In the rows, zero is written as 128.
First come named turns, each shown by rows before and after it. For each pair of rows after them, which turns, in which order, take the first row to the second? The first pair is done for you.
P (before -> after):
[160 123 155 126 127 109  89 100 120 107 156 146 123 123 123 115  98 126
 120 135 125 121] -> [149 111 136 121 138  95 126 132 139 138 130 127 141 131  85 114 145 172
 122 141 135 142]
[122 106 113 159 108 120 133 115 126 133 106 127 154 163 148 102 135 147
 122 164 125 127] -> [121 120 118 165  91 138 132 120 127 120 136 142 142 156 147 106 123 122
 133 171 105 123]
[104 121 116 121 104 125 166 159 125 121 124 112 147 136  86 141 153 152
 125 118 126 139] -> [121 136 144 118 103 146 117 111  99  87 146 126 129 130 145 148  87 108
 115 113 122 120]
[142 143 120 144 103 138 152 173 116 142 127 147 139 155 127 124 113 114
 126 115  99 139] -> [151 126 135 135 130 132 116 129 105 139 102 138 142 157 167 129  92 123
 103 105 120 138]
Q (before -> after):
[145 161 145 104 132 134  80 132 105  99 112 171 119 163 157 118 113  64
 150 114 111 107] -> [136 121 138  84 163 102  98 139 118 142  48 140 144 170 130 113 160 139
 131 113 135 139]
[147 114 155 118 129 108  84 124 149 117 181  96 131  96 130 126  75 123
 126 126 113 124] -> [142  94 149 108 147  90  92 133 165 143 150  80 140 101 113 124 106 160
 120 123 130 141]
[162  96 106 125 134 104 105  98 100 121 119 138 145 127 159 147 132 126
 127 123 189 143] -> [151 104  84 136 114 103 153 149 120 130 131 135 147 124 106 143 164 144
 149 131 174 154]
[143 128 123 112 168 132  82  80 106 125 114 112 112 154 169 138 110  98
  95 121 151  99] -> [123 119  93 113 159 113 156 157 141 163  96  97 132 158  83 129 177 162
 113 125 145 125]
N (before -> after):
[126 117 131 119 158 120  81 100 110 117 104 124 150 112 149 137 113 113
  97 105 119 113] -> [132 116 112 118 152 114  98 111  98 137  89 133 160 129 152 141 160 119
 112 115 133 111]
[134 115 123 134 134 118 118 110 125 126 107 111 124 142 146 124  98 112
 121 121 129 138] -> [129 109 113 134 127 120 124 119 123 132  96 116 129 151 142 125 125 114
 129 124 137 139]
[124 105 127  70 162 142 160  83 124 128 110 122 160 175  73 105 137 122
 168 147 158 135] -> [116 103 131  74 162 149 170  98 138 120 114 120 158 162  52 106 124 125
 166 142 150 145]
[126 120 155 117 149 139 115 119 123 134 121 105 151 119 129 141 104 120
 109 154 127 116] -> [131 121 149 116 147 139 116 114 118 140 113 108 154 137 137 141 128 117
 119 162 132 112]
D (before -> after):
[105 141 116 129  98 145 145 164 156 130 155 152 119 108 102 153 130 100
 147 126 104  94] -> [101 130 113 124 111 133 155 172 169 144 138 142 123 100  85 150 140 128
 140 125 105 110]
[149 111 129 113 123 114 155 125 115 138 123 131 170 138  83 114 119 115
 123 125 157 146] -> [152 110 129 114 126 112 152 119 111 138 119 130 171 139  93 118 121 118
 121 123 165 148]
[112  92 143 128 141 127 138 116 138 131  95 105 126 129 116 111 127 138
 116 112 129 140] -> [116  93 141 131 139 126 126 100 131 131  92 113 124 134 136 115 124 133
 114 115 140 136]

(2 to 3 turns a pair)
[120 121 103 130 128 119 160 181 159 154 116 108 128 132  87 124 161 161
 123 129 131 147] -> [136 108 127 116 153 115  90  99 122 151  89 112 126 153 173 133 134 138
 103 124 158 130]	Q N Q
[128 199 127 127  94 151 109 184 151 109 178 148 154 124 102 123 161  85
 167 134 124 160] -> [118 190 142 119 111 146 112 193 171  97 174 131 148  99  74 125 131 118
 151 126 117 181]	N D
[108 104  96 139 127 115 176 167 150 146 107 109 141 118 110 132 175 166
 123 127 153 120] -> [107 116 133 142 128 137 152 154 156  96 161 111 111  68 111 129  81 129
 109 110 117 121]	N Q D
[149 102 150 115 164  86  81  83 120 152  74 114 148 153 183 121 136 151
 112 126 159 135] -> [151 131 161 127 136 112  66  76 106 114 133 141 124 134 203 126  85  84
 121 121 133 110]	P P
[122 136 134 134 115 142 156 169 133 125 167 141 117 109  94 126 145 119
 153 132  99 132] -> [130 132 112 133 113 135 156 157 122 144 147 141 132 142 116 131 189 121
 159 145 121 124]	P N P
[148 157 125 150 118 143 149 108  75 114 155 104 114 110 143 125 123 121
 153 169 129 122] -> [137 156 132 143 122 141 159 117  91 108 164  92 108  89 117 118 105 137
 144 158 116 136]	D D N
[109 113 100 120 136 138 197 155 160 141  96  91 188 166  79 135 193 177
 119 116 152 119] -> [141 165 116 139  99 185 141 104 104  86 167 145 157 168 165 151 113  53
 136 119 131  69]	P N
[148 142 127 131 105 140  95  93 108 118 137 151 125 136 184 135 123  92
 128 130 127 108] -> [140 125 104 131 113 119 125 116 119 151  95 136 149 161 156 137 190 140
 132 135 150 120]	P D
[114 145 131 134 124 132 100 126 141 105 171 156 126 105 151 105  91 114
 104 121 121 116] -> [118 127 102 128 136 105 125 141 143 154 110 149 155 145 141 109 175 156
 113 134 153 121]	N P
[123 102  99  91 160 122 132 144 158 165  63  99 128 102  94 116 138 177
 103 116 156 142] -> [136 105 121  87 170 128  82  96 136 147  75 107 122 101 139 114  90 149
  88 106 157 132]	P P
[141 143 136 150 171  97 120 154 131 139  77 107 129 169 171 121 108 141
 116 130 146 184] -> [135 158 153 159 161 112 114 156 135 106 122 117 114 140 168 120  58 111
 116 125 118 177]	Q N Q
[106 123 117 143 137 119 179 164 126 166 147 128 164 156 131 106 175 136
 134 121 152 115] -> [105 129 120 152 127 128 186 176 132 158 162 133 151 143 116 108 165 132
 138 122 137 115]	P Q Q
[104 151  96 168  93 117 183 201 148 155 169 112 134 121  60 139 186 135
 134 169 120 152] -> [105  96 132 127 164  80 117 122 145 165  85  74 150 128 105 143 166 197
  73 144 166 169]	P Q
